Where one turn sends some rows of the set: a few examples, then the rows asked
vufum: [  6 -12   3 -35 -19  -7   2   2  11 -13  10  -3  12  10   0   3  16  -8
   2  -2   1   0  -8  -1   9  15   5   8]
Dut: [  0  -5  -2 -19 -12 -24  13  18   0   0  15   4  19 -13  12   5  -2  -4
 -16   0 -22   8 -11  -9   2   0 -11   7]
foded: [ 13   5   4  13  -7  -9  -8  11  17  11   7   4   7 -10 -10   3  23  -1
 -12  17  -9 -17   0  -7  -8  -8   4  26]
kuvul: [-15  -3 -13   4  -3  13   3   8 -15  13  -1  -3  11  -1  -1  -3   8  11
   1   0 -10   0 -23   7  -3   1 -34  10]
Fama: [  6  -4   5 -19  -9 -14   9   9  11 -14  10   9 -12   2  -4  -2   5 -25
 -15  -1 -18  -3  -4   4 -15  12 -12  -5]
ziku: [ -2  14 -21 -16  -8  -7  -6   1  11  -5 -11  -8 -12  -1  27  -7   1   0
  -1  -1 -18  16  -9 -10 -18   2  10  -8]
niro: [-12  12  -4  -2   7  19  -4   6 -18  -9   4  13  -8  -1 -19 -14  -6  -7
  -4  -3  11  21   8   8   5   4 -10 -11]
Fipe: [  1  -9 -11  12   2  21  25  -8 -21  -4  10  15   6   5  -5 -10   5   2
   5   9  11  -6   5  10   6  -6  -5  -4]
Tagu: [ -6   5  -6   4  -7  16   2  18 -17  -2  14  10  -8  -3 -30  -9 -12 -15
  -8   3  -1   0   7  10  -4   3  -1  14]
vezar: [  5   6 -10 -25  -7  -7   8  10  12   7  11 -15  14   3  16  -8  -5 -22
 -18   2   0  -9   1   2 -15  -2  -2  20]
Zol: [ -2  29   5   1  -5 -12  -8  11   8   8 -12   7  -5  -1   2  -2 -19   6
  -8   2   5   9  22  -7  19  -5  17  -5]
Tuk: [  1   9  -9  22  -5  -3   6 -12   9  10  -4   3  11  15 -21   1 -20   3
  -1   5   1  -9   6 -10  13   4   8  18]
topet: [ 12   8   3   2  19 -24  -8 -10   0   5 -16   6  -3  -2  23 -20  11  12
 -11  -4   0  11  -4   9  -9   3   9  -9]
fur: [  2   6   5  15  10  -6  -1  10 -14   4 -29  11  19  -3  19 -13  15 -15
  -9  12  11  -7  12  13  -4   5  -3   6]
puse: [  8 -12 -12  10  -2  24  20  -9 -18  -2  11  18   3   9  -6  -6  -4   4
   6   8  11  -9   7  10   2  -7  -4  -3]
vit: [  8  10   6   2  19 -24 -12  -9   2  11 -21   5  -1  -6  18 -13  13  11
 -12  -4   1   9  -3  12  -6  -1   9 -10]
Sefa: [-14  10  -6  15   2  -3  -4   7  -8   5  -6  -7   4   2  -2 -13  16  14
  -4  11  -4   7  -8  -4  13  18 -33   7]
nofik: [ -2   6  -9 -27   7  15 -20  -6   0  -4  13  -2  -2   3   6   1   2  18
   9  -6 -13 -10  -1 -13   0  -6 -14  17]
zosa: [ -2   9   0 -11   9   9 -10   5 -14   3 -19   0  18   0  31 -16  19  -9
  -3  -2  12  -3  -1   6 -13  11  -6  -2]
somik: [  0  -4  18   8  -1 -20 -11   6  -3  -2  -4   2  15  -1 -24   0  -2 -10
   1  -7   9   7  -1 -12  13   2  18  19]
pup: [-13  -1   1  -1   3  -7 -12  14 -15  15 -20  -8  -8 -15  -1  15  -6   4
   9   9   2 -12  25  -4   5  -1   8  -1]
tib: [ -5  -3   6  -3  10  -7 -12 -14  -9  12 -11   0   7   7 -30   2   4   2
  -4 -15  18   3  -1  -3  -1  -7   5  17]
muv: [ 17 -12 -14 -14  -3   1  13   9  -5  -3  10   8  -5   5  20  -6  19  13
  -3 -14   1   7 -10   8 -20 -14  -2  11]
zadal: [  1 -17  -4 -21  -2   6   8   5  26   5   5 -14   5  -8  10  10  -7 -23
   9  -1 -11   2  -3   4   5  -4  -5  -1]
vevav: [ 15   2   5  11 -31   5  13  11  13 -18   7  -3  12   7  -1   4  -9  -9
  -5   3  -2  -1  19 -13  -3  -4  11   3]
Zin: [  3  23   4   6  -5 -12  -6  16  10   8 -14   5  -8  -4   9  -5 -16   9
 -10   6   2  12  19  -9  15  -6  18  -6]
bek: [ -1  11   8  -6  13   8  11  -6  18 -21  -8   2   3   3   6 -20  28 -10
   1 -18  -8   8  -2  -9  -7  -8  -6   3]
zeni: [ -8   1 -13   0   4  -3   1  -7 -22  -3  -1 -17 -15   1  11  -5  23  24
  -2  12  -4  -7  -7   8  -6   7  -6 -12]
rodep: [ 18 -19 -20   6  -1  -2   7   1  -2 -10  20  -4   4   5  -7  13  -8   9
   8   3 -18 -11   0   0 -12  10  -3  16]
von: [ 16  -4   8  -3  -9 -10 -11  -4  34  11   0   9  12  -1  14 -18  -4   2
  -1   1 -11  11   3 -22   1   7   8   6]
romi: [ -6   0 -15   2   0   0   8 -10 -22  -5   0 -15 -15   4  12   0  21  27
  -1   5  -5  -4  -6   3  -8   5  -8 -12]
fuf: [ -1   9  -6  20   2   0   8 -13   6  10   0   5   7  18 -24  -1 -17  -1
  -2   6   3 -11   7 -12  16   0  -1  17]
somi: [-10   4  16  -3   9 -12 -16  11   6   7 -18 -12 -13 -14  13   3   0  -8
  12  -3  -1  -1  16 -14   3  11   0  -8]
Tenus: [  1  13 -11  -2 -12  10  -1  -2  -5  -9   2  15  14 -18   1  17  -6 -11
   6  -3 -10  -4   5  17 -17 -22   6  10]
zuga: [ -1  12  -5  -3   2 -11  -6  21   8 -21   4   3   9 -15   2 -15   8  -5
  16  24 -19   3   7 -15   5   6   7  -7]

fur goes to niro
ziku goes to rodep
Now find these:
Zin goes to romi
bek goes to Tenus
somik goes to zosa
vit goes to Fipe
vufum goes to vezar

Where one turn sends some rows of the set: a few examples, then the rows asked
L: [ 30   3  -6  -8  -7  -7 -11   6   0 -10  19 -13]
K: [-18   0   7   5  -5   9  -7 -14   6  -4 -11  15]
Y: [ 15   7   6   4 -14   2   7 -13   2   0  15  19]
R: [-20   7  -3  -2  -4  19  -8  -8   1   5  -4  14]
Q: [ -9  -1  -1  -5  -4 -19 -14 -14 -14  15 -14  -6]
G: [ 15   3   6   0  -9   1   9 -11   3  -9  22  17]
S: [-18  -8   5   5  -1  16  -4 -10   5   2  -9   9]
D: [ 26   2 -11  -9  -4  -1  -9   4  -4 -17  16 -14]
N: [  5  -5   6 -11 -14 -21  -4  -5 -28  12   5  -1]
V: [ -7  -8   3  -8 -12 -18  -4 -17 -16  20   0   0]
X: [ 24  -8  -3 -15 -15   0  -8   7  -8 -11  14 -23]
H: [-19   5   1  -4  -2  19  -4 -14   9  -2   0  13]
T: [ 28  -5   6  -5  -8  -2  -3   9  -6 -11  10 -23]
B: [ 13  -9  10   8 -16   6  16 -13   0  -2  10   7]
W: [ -8  -5  -1  -6   5  10 -20  13   1  -8  -9 -22]
F: [ 18 -10   4   4 -17  -1   9 -20   5  -4  12   8]
Z: [-10   2   1 -14  -2  12 -25  11  -4  -8  -8 -16]
E: [ -6  -1 -17 -15   3   9 -26  10  -2  -4  -1 -19]
A: [ -8   7 -15 -15   2  17 -23   1   2  -9  -5 -17]
U: [  2   2   1  -9  -5 -22 -15  -1 -26   8  -8  -9]

Q goes to U
W goes to T
Now find these:
L goes to Y
X goes to F
G goes to H

